Named turns come first, each shown by rows before and after it. Which turns, in which order, take the first row of each pair that follows to the second? Write the first one first, as in the answered first pair.
Vumi:
[0.265,-0.406,2.527,0.346,-0.022,1.329,2.068,-1.567,-2.981,-0.327,0.117,0.649]  ->  [0.524,-0.302,0.223,0.355,0.472,2.130,2.276,-0.216,-3.302,0.002,-0.200,0.778]
[1.205,-0.860,0.389,1.844,-0.427,-1.059,-0.288,-0.968,0.884,0.407,-1.894,0.127]  ->  [0.579,-0.355,2.791,0.775,-0.485,-0.431,0.204,-2.048,0.553,0.023,-0.511,0.442]
[-0.683,1.330,1.012,-1.543,-0.385,-0.820,-0.227,1.677,0.000,-0.338,2.582,0.773]  ->  [-0.124,1.414,-0.941,-1.462,-0.281,-0.793,-0.025,2.576,0.236,0.135,2.364,0.912]
[0.766,-1.132,0.698,2.608,1.602,0.717,0.141,-1.229,-0.695,0.253,-4.815,0.220]  ->  [0.153,-1.000,2.544,1.890,0.995,0.676,0.171,-2.040,-1.071,-0.031,-4.148,0.070]
lorak:
[-0.210,-1.557,1.033,0.171,-1.638,0.374,-1.888,-0.787,0.998,0.104,-1.622,-0.443]  ->  [-0.845,-0.262,0.023,-1.986,-1.722,0.558,-1.339,0.495,1.221,-0.260,0.662,0.081]
[0.852,-1.927,0.494,2.395,-0.377,-1.070,-0.424,-0.939,0.569,0.798,-2.072,-1.061]  ->  [-0.733,-0.081,0.158,-0.724,-1.419,-2.021,-1.115,0.281,2.321,-0.406,1.725,-1.098]
[-1.844,-0.683,-3.285,-0.759,-3.444,-2.026,-1.257,3.305,3.084,0.267,1.846,-1.450]  ->  [-1.247,-0.374,-5.568,-0.093,-0.460,1.773,1.874,4.430,0.370,1.382,-0.402,0.332]
Bipob:
[-0.965,-2.438,4.957,1.874,-0.400,-1.851,-0.949,-4.189,-0.114,0.067,-0.976,-1.459]  ->  [-1.447,-1.756,5.499,1.241,0.503,-1.160,-0.276,-4.420,-0.850,-0.208,-0.611,-1.027]
[-0.739,1.154,2.821,-2.270,-1.288,-1.537,-1.779,-1.348,0.897,-1.339,2.575,-0.606]  ->  [0.502,-0.180,2.178,-0.058,2.432,3.189,0.973,-1.793,-2.758,-0.311,-1.722,1.352]
[-0.424,-0.026,1.556,-3.012,1.521,4.290,1.487,-0.460,0.010,-0.424,-0.607,0.384]  ->  [1.874,-2.279,-1.651,0.897,0.804,1.022,-0.349,-0.103,2.255,0.574,-3.989,-1.243]
Now pairs of rows:
(2 to 4 turns a pair)
[1.342,-1.923,-0.491,2.787,1.847,4.840,1.145,0.925,0.279,1.422,-3.327,3.162]  ->  [-1.951,0.816,3.034,-2.911,-0.315,3.351,0.330,0.826,1.734,-0.328,3.965,3.062] -> Bipob then Bipob
[0.012,-0.073,-1.189,2.361,3.544,5.072,2.292,-0.510,-3.969,1.101,-1.033,0.827]  ->  [1.686,-1.833,-1.659,5.749,1.974,1.591,-0.305,-1.641,-1.869,1.572,-3.683,-1.225] -> Vumi then Vumi
[0.217,-2.517,2.107,3.503,-0.235,-0.216,-0.058,-1.494,-0.875,0.432,-4.031,-0.468]  ->  [-0.478,0.481,-3.924,-0.359,0.780,1.891,2.159,3.841,-0.661,0.692,0.336,1.298] -> Bipob then lorak then Vumi then Bipob
[-1.349,0.802,5.307,-2.581,-1.765,1.403,-0.078,-3.436,-1.843,-0.657,0.917,0.172]  ->  [-0.678,1.806,-1.049,-3.290,0.889,4.318,2.546,1.174,-3.158,0.306,0.453,2.347] -> lorak then Vumi
[1.167,-0.751,-2.981,1.171,1.525,1.532,2.150,2.556,-1.546,1.029,-2.386,1.124]  ->  [-1.185,1.297,0.001,-3.100,0.167,1.838,2.077,2.330,-1.018,-0.185,2.866,1.431] -> Bipob then Bipob
[0.372,-0.252,-2.907,0.454,2.767,2.061,3.074,0.959,-2.391,1.969,-0.880,1.664]  ->  [-0.992,-0.223,0.497,-1.019,-2.242,-4.196,-1.234,-0.870,2.218,0.180,2.816,-1.459] -> lorak then lorak
[-1.364,0.418,-0.768,-0.302,-3.382,-4.269,-1.292,-0.503,1.311,0.170,0.634,-1.447]  ->  [-1.724,0.273,4.253,-0.215,-1.721,-0.996,0.363,-3.457,-1.681,-0.074,-0.284,-0.484] -> Bipob then lorak then lorak
[-4.727,1.772,2.575,-3.547,0.656,2.039,2.700,-1.555,-1.404,-1.787,3.618,0.794]  ->  [-2.245,-0.829,-1.821,0.598,-3.215,-4.887,-1.901,-0.915,3.851,-1.099,0.962,-2.951] -> Bipob then Bipob
[-0.089,-0.029,1.810,0.988,1.961,3.687,2.088,-0.485,-2.017,0.583,-1.939,0.958]  ->  [0.496,-0.667,-1.908,1.996,-1.886,-2.818,-1.745,0.702,3.032,0.437,-0.954,-2.068] -> Vumi then Bipob
[-0.279,-0.418,3.683,-0.979,2.966,4.443,1.142,-3.008,-2.067,0.054,-0.358,0.012]  ->  [-0.362,1.478,-4.478,-3.262,2.274,2.745,0.674,3.014,0.632,0.883,2.896,0.098] -> Bipob then lorak then lorak
[-0.598,0.726,1.350,-5.070,1.610,4.058,1.671,0.452,-1.682,0.870,-0.702,1.883]  ->  [1.399,-2.392,2.209,-0.654,-1.906,-2.375,-2.743,-2.014,2.198,0.463,-3.989,-1.756] -> lorak then Bipob
[1.113,-1.651,4.087,1.576,1.631,1.454,-0.168,-3.387,-1.454,0.352,-1.672,-1.009]  ->  [2.146,-2.250,1.165,2.929,-0.245,-2.515,-2.000,-2.251,1.554,0.176,-1.757,-2.559] -> lorak then Bipob then Bipob
[1.507,-1.644,-2.436,2.343,-1.242,-1.677,-0.892,-0.011,0.630,0.535,-2.208,-0.224]  ->  [0.018,-0.481,-0.170,-0.319,-2.662,-3.193,-2.163,-0.140,1.783,-0.397,1.476,-0.894] -> lorak then Vumi
[1.420,0.291,-4.841,0.687,-2.183,-3.273,-2.490,2.257,2.123,0.862,0.762,-0.459]  ->  [-1.585,1.900,2.968,-3.280,0.210,2.639,0.627,-1.243,-2.311,-0.199,3.601,1.942] -> Vumi then Bipob
[-0.139,2.967,3.354,-2.818,1.651,1.611,1.769,0.671,-2.617,-3.155,3.545,1.632]  ->  [3.045,1.723,-3.304,0.766,3.272,1.807,2.643,3.374,-2.612,-1.178,-0.766,1.899] -> Bipob then lorak then lorak then lorak
[-0.374,0.613,-1.827,-2.983,-0.934,3.076,1.589,2.160,0.051,-1.616,1.283,-0.975]  ->  [1.830,-1.649,-3.065,0.738,-0.921,1.616,0.742,1.418,0.544,-0.961,-3.050,-2.083] -> Vumi then lorak
[1.616,-1.829,-2.626,2.947,0.672,0.759,0.203,0.039,-0.490,0.985,-3.481,-0.108]  ->  [-1.042,1.020,-3.373,-1.863,-1.084,-0.821,-0.370,2.522,1.731,-0.347,2.828,-0.209] -> lorak then lorak
[0.828,0.416,3.410,-0.721,-1.760,-1.648,-1.796,-3.715,-1.918,-0.683,0.633,-2.466]  ->  [2.072,1.022,-4.929,-0.059,1.285,1.381,0.731,1.555,-3.092,0.783,-0.926,-0.559] -> lorak then Vumi then Bipob
[-0.883,-1.648,3.796,1.720,-0.874,-2.469,-0.175,-2.038,-0.039,-1.764,-2.255,-0.616]  ->  [-3.050,1.610,3.155,-2.477,-0.569,-0.606,0.888,0.321,-0.491,-2.140,2.411,0.765] -> Bipob then lorak
[-0.404,-1.116,0.984,0.324,-4.206,-4.797,-3.137,0.154,4.934,-0.622,2.562,-3.484]  ->  [0.816,0.267,-5.892,-0.545,2.104,3.621,3.170,5.525,-0.605,1.276,0.221,1.350] -> lorak then Bipob
[1.366,0.197,-2.643,-0.890,-0.937,-3.809,-1.975,1.072,2.232,-0.878,2.323,0.002]  ->  [0.616,0.254,4.546,-1.686,1.034,0.336,-0.106,-2.766,-1.509,-1.399,2.109,1.420] -> Bipob then lorak then lorak then Vumi
